In the data rows, zero lies at 4.5, halfway between 4 and 5.
Some points:
3,3,2,3,6,8,4,5,7,6,6,4,6,6,4,9,5,3,5,4,6,2,6,5,6,4,8,3,2,3,6,4,4,4,6,5,7,1,6,3,6,4,8,4,5,5,3,5,4,6,5,4,6,5,6,7,5,4,2,6,7,5,3
7,5,4,4,2,5,4,5,6,5,4,5,4,3,5,7,1,6,6,6,6,6,3,3,6,2,3,4,3,6,5,1,4,5,6,3,4,4,4,5,4,2,3,3,3,2,5,3,5,4,6,1,5,4,4,5,2,6,2,3,8,2,4
6,6,7,6,7,3,5,4,5,4,4,3,0,3,8,5,3,7,3,7,4,5,1,3,3,4,3,2,4,7,5,6,6,3,6,4,1,3,2,3,4,7,5,6,5,7,5,4,6,6,1,6,3,1,4,3,2,4,4,5,7,5,5
4,3,3,4,3,5,4,5,4,3,3,6,5,4,6,6,0,1,4,3,3,6,6,8,6,5,3,1,8,4,4,8,5,7,3,5,5,6,7,6,4,6,3,3,5,7,4,4,4,4,6,5,4,9,6,5,8,6,4,3,0,5,6
7,2,3,6,4,6,6,7,3,4,2,6,6,6,1,3,2,1,6,3,3,5,4,3,5,6,5,6,4,2,2,4,2,5,4,2,8,6,6,6,5,3,5,4,3,5,4,3,4,5,6,8,6,2,6,3,8,5,5,3,3,4,5
1,4,4,4,3,2,3,0,3,4,1,5,6,4,3,5,3,4,4,4,2,6,5,5,5,2,2,5,4,4,4,5,2,7,4,8,6,5,3,6,7,2,0,4,4,6,6,3,2,6,5,6,5,6,3,6,4,6,5,2,1,4,5
4,1,4,4,4,7,4,2,8,3,5,3,6,7,4,7,7,4,5,5,7,1,6,6,5,4,6,3,5,4,7,3,5,5,7,6,7,3,3,2,1,6,5,4,6,3,2,3,5,3,5,3,8,5,6,7,6,3,1,7,5,6,6
4,8,6,3,4,4,6,3,4,4,2,2,2,6,8,4,5,6,1,4,4,5,3,1,4,7,4,7,4,7,7,7,7,3,6,5,5,3,3,6,6,5,5,7,5,7,4,3,5,7,4,7,2,3,5,3,4,5,5,7,5,9,4
7,3,2,5,7,5,4,9,6,3,5,9,5,4,4,3,6,1,4,6,1,6,3,3,4,4,5,4,6,1,3,4,5,8,3,2,5,7,8,4,1,4,1,3,6,6,4,3,2,2,8,6,5,7,6,5,7,5,4,2,4,3,7
7,4,4,6,4,7,2,7,7,5,8,6,4,2,5,8,4,3,6,6,4,5,3,4,6,3,4,2,1,5,5,3,5,6,7,6,5,5,7,5,7,3,6,2,5,2,6,3,7,6,7,1,8,6,5,4,4,3,4,4,8,4,6
4,7,4,4,5,5,4,6,4,6,8,3,4,3,3,3,6,4,4,4,6,6,7,8,4,4,7,5,5,3,4,4,4,4,3,5,5,4,6,5,7,5,5,4,5,4,6,8,5,2,5,3,4,3,3,5,4,5,6,5,6,2,2
1,5,5,2,4,6,5,7,4,4,6,5,7,3,4,8,1,3,3,4,6,4,7,6,6,5,7,4,7,4,5,5,4,4,7,2,5,4,8,6,6,4,5,4,2,5,3,6,5,3,6,3,5,3,6,5,7,5,5,6,7,4,3
6,4,4,4,3,2,5,2,3,2,3,6,3,0,6,4,3,2,7,5,2,6,5,6,6,2,4,4,7,5,3,2,2,6,4,5,5,5,6,5,4,5,3,3,4,4,6,4,3,7,4,3,5,4,4,3,4,6,5,2,4,3,6
3,5,6,3,6,3,3,3,4,3,3,4,7,5,3,3,4,7,4,5,5,6,6,3,6,3,5,5,3,8,4,5,5,2,4,5,5,3,3,6,4,1,1,4,1,2,5,6,4,4,6,3,4,5,1,6,4,7,3,4,6,2,3
4,5,6,2,6,3,3,4,5,5,5,3,6,3,2,4,5,4,3,5,7,6,5,5,5,4,6,6,6,5,5,5,5,4,5,4,5,4,6,5,4,2,2,3,3,5,5,6,5,2,5,2,5,6,0,4,3,8,5,5,6,2,2
3,7,7,6,5,4,7,4,2,3,4,3,7,4,4,6,3,5,4,4,4,2,6,5,5,4,8,4,7,5,7,5,6,6,3,3,5,3,4,6,3,5,4,4,3,4,5,4,6,4,5,5,3,5,7,4,4,6,4,8,6,6,2
5,1,3,5,5,7,5,3,7,3,4,5,8,6,3,6,4,5,6,6,5,0,3,5,5,2,5,0,4,5,6,2,8,7,7,5,5,2,2,4,4,5,3,5,4,3,2,3,5,1,2,4,6,9,7,7,5,3,1,5,7,9,4
0,5,5,2,5,5,6,4,2,4,3,6,6,4,3,6,0,6,5,3,7,2,6,4,6,6,2,4,5,5,5,5,6,4,7,4,6,3,6,6,5,4,3,3,3,5,4,4,5,3,8,4,4,8,6,4,6,7,3,4,3,4,3
3,6,8,2,5,3,3,3,5,4,4,4,7,5,3,3,4,6,4,5,8,6,6,3,6,3,7,6,4,7,4,5,5,4,6,3,3,2,4,5,2,1,2,4,2,2,4,5,4,3,6,3,3,3,1,7,3,6,5,5,6,4,2
6,5,6,9,5,5,7,8,3,7,3,3,3,5,5,4,6,5,1,6,5,7,1,2,2,7,3,5,5,5,5,7,4,4,4,7,4,6,4,7,2,6,7,7,4,8,5,3,6,6,1,6,2,4,5,2,5,4,5,3,5,7,7
4,3,2,3,3,4,3,3,4,3,6,3,5,4,5,4,4,3,6,1,3,1,5,7,2,5,6,6,4,5,2,4,3,3,4,4,2,7,5,4,6,6,6,4,7,5,6,7,4,6,5,5,5,4,4,3,4,1,7,3,4,4,7
5,7,6,6,6,4,2,4,4,2,5,2,3,5,7,4,5,6,4,7,4,4,4,3,4,4,6,1,7,6,5,2,4,3,3,4,3,5,2,0,8,6,6,4,5,3,4,3,4,4,3,4,2,2,3,3,0,2,5,8,6,3,2
6,4,2,6,2,6,5,4,5,6,6,3,4,2,7,4,6,5,6,5,3,3,5,6,3,5,5,2,5,4,2,4,3,3,3,4,3,5,4,3,6,6,6,4,6,4,6,7,4,6,4,3,4,4,5,4,1,4,7,4,3,2,4
4,2,3,5,2,3,3,2,3,2,4,6,2,0,5,4,4,2,7,6,1,6,4,5,6,3,4,3,7,4,4,3,1,7,5,6,6,6,5,5,3,6,3,4,4,4,6,4,3,6,6,3,4,3,3,4,4,5,5,1,3,4,7
2,7,6,2,5,4,6,5,3,2,3,3,6,2,5,4,3,6,4,2,5,2,5,4,4,6,1,7,4,8,7,5,7,2,7,4,4,1,4,7,3,5,4,4,3,4,5,6,4,6,6,5,3,8,7,5,6,7,5,7,2,5,2
5,3,3,3,2,3,2,1,2,8,4,5,4,5,2,4,5,4,4,2,4,5,6,6,2,5,5,6,6,4,3,6,3,5,3,8,3,7,4,5,8,4,5,4,7,3,6,6,5,4,3,7,5,6,3,7,5,2,5,5,2,6,5
7,7,6,5,9,3,3,5,4,6,5,3,4,7,6,5,5,6,3,7,5,6,4,6,3,6,5,6,6,4,7,5,6,4,2,5,2,4,3,2,5,7,7,6,5,4,5,5,5,2,3,5,2,2,1,6,5,3,6,6,5,5,3
4,4,4,5,5,2,7,6,5,5,4,7,4,4,5,3,4,3,4,1,3,6,6,5,3,5,3,6,4,2,1,5,5,7,1,0,5,7,7,5,6,5,3,4,5,6,3,6,0,3,4,6,5,5,6,3,6,4,5,2,4,5,6
2,6,3,3,3,7,2,7,6,7,9,5,6,4,3,5,5,5,5,5,5,5,6,8,7,5,8,4,1,3,4,4,3,6,6,6,4,3,6,3,4,2,6,3,7,4,5,6,6,3,4,3,5,4,2,5,5,4,5,6,7,5,4
4,7,6,3,5,3,4,4,5,4,5,4,7,4,2,3,4,6,3,4,7,6,6,4,6,4,6,5,3,7,5,5,5,3,6,3,3,2,4,5,4,1,2,4,1,2,3,5,4,3,6,3,4,3,1,6,3,7,5,6,5,4,2
6,4,4,4,1,5,6,5,2,4,1,7,4,7,3,1,5,3,6,2,3,5,5,4,5,5,2,5,5,4,3,3,5,4,3,2,7,6,6,6,7,3,5,4,2,6,4,5,2,8,6,7,5,3,4,3,8,6,4,4,2,1,5
7,3,4,6,4,7,4,5,6,5,7,5,5,7,3,6,8,5,6,5,5,3,6,5,8,3,5,4,2,2,5,2,6,6,7,4,7,4,5,1,1,4,6,6,5,3,4,3,5,1,4,3,8,6,6,6,4,3,2,6,6,2,5
3,6,6,4,5,5,8,4,6,1,2,5,3,5,5,6,5,8,3,6,4,2,3,3,3,4,5,0,1,6,8,3,8,6,4,4,4,3,2,4,0,6,5,7,4,5,1,3,8,4,2,5,3,5,7,4,6,6,3,5,5,9,3
5,3,3,3,3,3,3,2,2,8,4,4,3,6,3,4,6,4,3,2,5,4,6,6,3,5,5,6,5,4,2,6,2,4,3,7,3,6,4,5,7,5,6,4,7,2,7,7,6,4,4,6,4,6,3,7,5,3,7,6,4,7,5
5,7,7,7,5,3,7,7,3,6,4,3,5,5,4,3,6,4,3,7,5,5,1,3,2,7,2,5,2,4,5,4,3,3,4,6,3,6,3,7,4,5,5,7,4,8,4,4,4,8,2,6,4,4,6,1,6,3,4,4,5,7,6
5,2,2,6,0,4,3,5,4,5,7,5,2,2,6,4,6,4,8,4,3,5,5,6,3,5,5,1,6,4,2,5,2,5,2,6,5,5,5,3,6,7,5,4,6,3,6,6,5,7,5,4,4,4,5,4,3,4,7,4,4,3,5
1,8,6,6,7,6,7,5,7,5,3,2,1,9,7,3,7,6,2,6,6,8,3,1,5,7,2,8,5,5,6,5,4,2,4,4,4,4,5,3,3,5,9,7,4,8,2,3,7,4,3,6,4,3,5,2,1,5,5,5,3,5,6
4,5,8,6,9,5,8,6,6,4,4,6,3,7,5,4,6,5,6,8,6,7,3,2,5,7,2,8,3,4,6,3,5,3,4,5,4,5,3,3,5,6,6,8,4,7,1,2,8,8,3,6,4,3,7,4,3,4,4,4,3,6,6
6,4,3,4,4,3,4,2,4,8,5,4,4,5,3,4,7,6,2,3,5,4,3,5,2,5,4,7,6,5,4,8,3,3,3,7,2,5,3,4,5,5,5,5,7,3,8,8,5,5,3,4,4,5,4,7,6,3,7,5,2,4,4
6,5,3,4,5,4,3,3,2,7,6,2,3,5,8,4,5,6,4,3,6,5,1,4,1,5,4,4,6,5,4,8,1,1,4,6,2,6,3,3,4,6,6,6,7,5,7,4,4,3,2,5,5,3,4,1,2,1,5,4,5,6,7
8,1,4,7,7,7,5,5,7,6,5,7,5,6,3,3,7,2,8,6,5,2,5,4,6,2,4,4,2,5,6,3,8,7,8,6,8,5,3,1,3,6,4,5,5,2,3,0,6,2,4,3,8,7,6,6,5,2,3,4,3,3,6
4,4,4,6,4,4,6,7,5,4,4,7,4,6,7,4,4,3,4,4,2,4,5,4,4,5,2,8,5,1,2,6,5,6,2,1,5,7,5,6,2,4,4,4,4,6,3,6,0,7,5,6,5,3,6,3,6,6,5,2,3,4,4
There is one direction along which these points spread out most. Take the direction at right angles to it along which they spread out most. Go by this last direction. How many in every 100 of the points above lie lower along it than each point below? Answers are rounded to whole numbers. More than half of the points above lie lower than the first one.
7,2,3,6,4,6,6,7,3,4,2,6,6,6,1,3,2,1,6,3,3,5,4,3,5,6,5,6,4,2,2,4,2,5,4,2,8,6,6,6,5,3,5,4,3,5,4,3,4,5,6,8,6,2,6,3,8,5,5,3,3,4,5 -> 24
4,7,6,3,5,3,4,4,5,4,5,4,7,4,2,3,4,6,3,4,7,6,6,4,6,4,6,5,3,7,5,5,5,3,6,3,3,2,4,5,4,1,2,4,1,2,3,5,4,3,6,3,4,3,1,6,3,7,5,6,5,4,2 -> 81
6,6,7,6,7,3,5,4,5,4,4,3,0,3,8,5,3,7,3,7,4,5,1,3,3,4,3,2,4,7,5,6,6,3,6,4,1,3,2,3,4,7,5,6,5,7,5,4,6,6,1,6,3,1,4,3,2,4,4,5,7,5,5 -> 52
5,3,3,3,2,3,2,1,2,8,4,5,4,5,2,4,5,4,4,2,4,5,6,6,2,5,5,6,6,4,3,6,3,5,3,8,3,7,4,5,8,4,5,4,7,3,6,6,5,4,3,7,5,6,3,7,5,2,5,5,2,6,5 -> 10
1,4,4,4,3,2,3,0,3,4,1,5,6,4,3,5,3,4,4,4,2,6,5,5,5,2,2,5,4,4,4,5,2,7,4,8,6,5,3,6,7,2,0,4,4,6,6,3,2,6,5,6,5,6,3,6,4,6,5,2,1,4,5 -> 26
4,4,4,5,5,2,7,6,5,5,4,7,4,4,5,3,4,3,4,1,3,6,6,5,3,5,3,6,4,2,1,5,5,7,1,0,5,7,7,5,6,5,3,4,5,6,3,6,0,3,4,6,5,5,6,3,6,4,5,2,4,5,6 -> 0
5,7,6,6,6,4,2,4,4,2,5,2,3,5,7,4,5,6,4,7,4,4,4,3,4,4,6,1,7,6,5,2,4,3,3,4,3,5,2,0,8,6,6,4,5,3,4,3,4,4,3,4,2,2,3,3,0,2,5,8,6,3,2 -> 57
4,3,2,3,3,4,3,3,4,3,6,3,5,4,5,4,4,3,6,1,3,1,5,7,2,5,6,6,4,5,2,4,3,3,4,4,2,7,5,4,6,6,6,4,7,5,6,7,4,6,5,5,5,4,4,3,4,1,7,3,4,4,7 -> 12
6,5,3,4,5,4,3,3,2,7,6,2,3,5,8,4,5,6,4,3,6,5,1,4,1,5,4,4,6,5,4,8,1,1,4,6,2,6,3,3,4,6,6,6,7,5,7,4,4,3,2,5,5,3,4,1,2,1,5,4,5,6,7 -> 31
4,7,4,4,5,5,4,6,4,6,8,3,4,3,3,3,6,4,4,4,6,6,7,8,4,4,7,5,5,3,4,4,4,4,3,5,5,4,6,5,7,5,5,4,5,4,6,8,5,2,5,3,4,3,3,5,4,5,6,5,6,2,2 -> 43
3,3,2,3,6,8,4,5,7,6,6,4,6,6,4,9,5,3,5,4,6,2,6,5,6,4,8,3,2,3,6,4,4,4,6,5,7,1,6,3,6,4,8,4,5,5,3,5,4,6,5,4,6,5,6,7,5,4,2,6,7,5,3 -> 88
7,5,4,4,2,5,4,5,6,5,4,5,4,3,5,7,1,6,6,6,6,6,3,3,6,2,3,4,3,6,5,1,4,5,6,3,4,4,4,5,4,2,3,3,3,2,5,3,5,4,6,1,5,4,4,5,2,6,2,3,8,2,4 -> 79
5,1,3,5,5,7,5,3,7,3,4,5,8,6,3,6,4,5,6,6,5,0,3,5,5,2,5,0,4,5,6,2,8,7,7,5,5,2,2,4,4,5,3,5,4,3,2,3,5,1,2,4,6,9,7,7,5,3,1,5,7,9,4 -> 98
5,3,3,3,3,3,3,2,2,8,4,4,3,6,3,4,6,4,3,2,5,4,6,6,3,5,5,6,5,4,2,6,2,4,3,7,3,6,4,5,7,5,6,4,7,2,7,7,6,4,4,6,4,6,3,7,5,3,7,6,4,7,5 -> 19
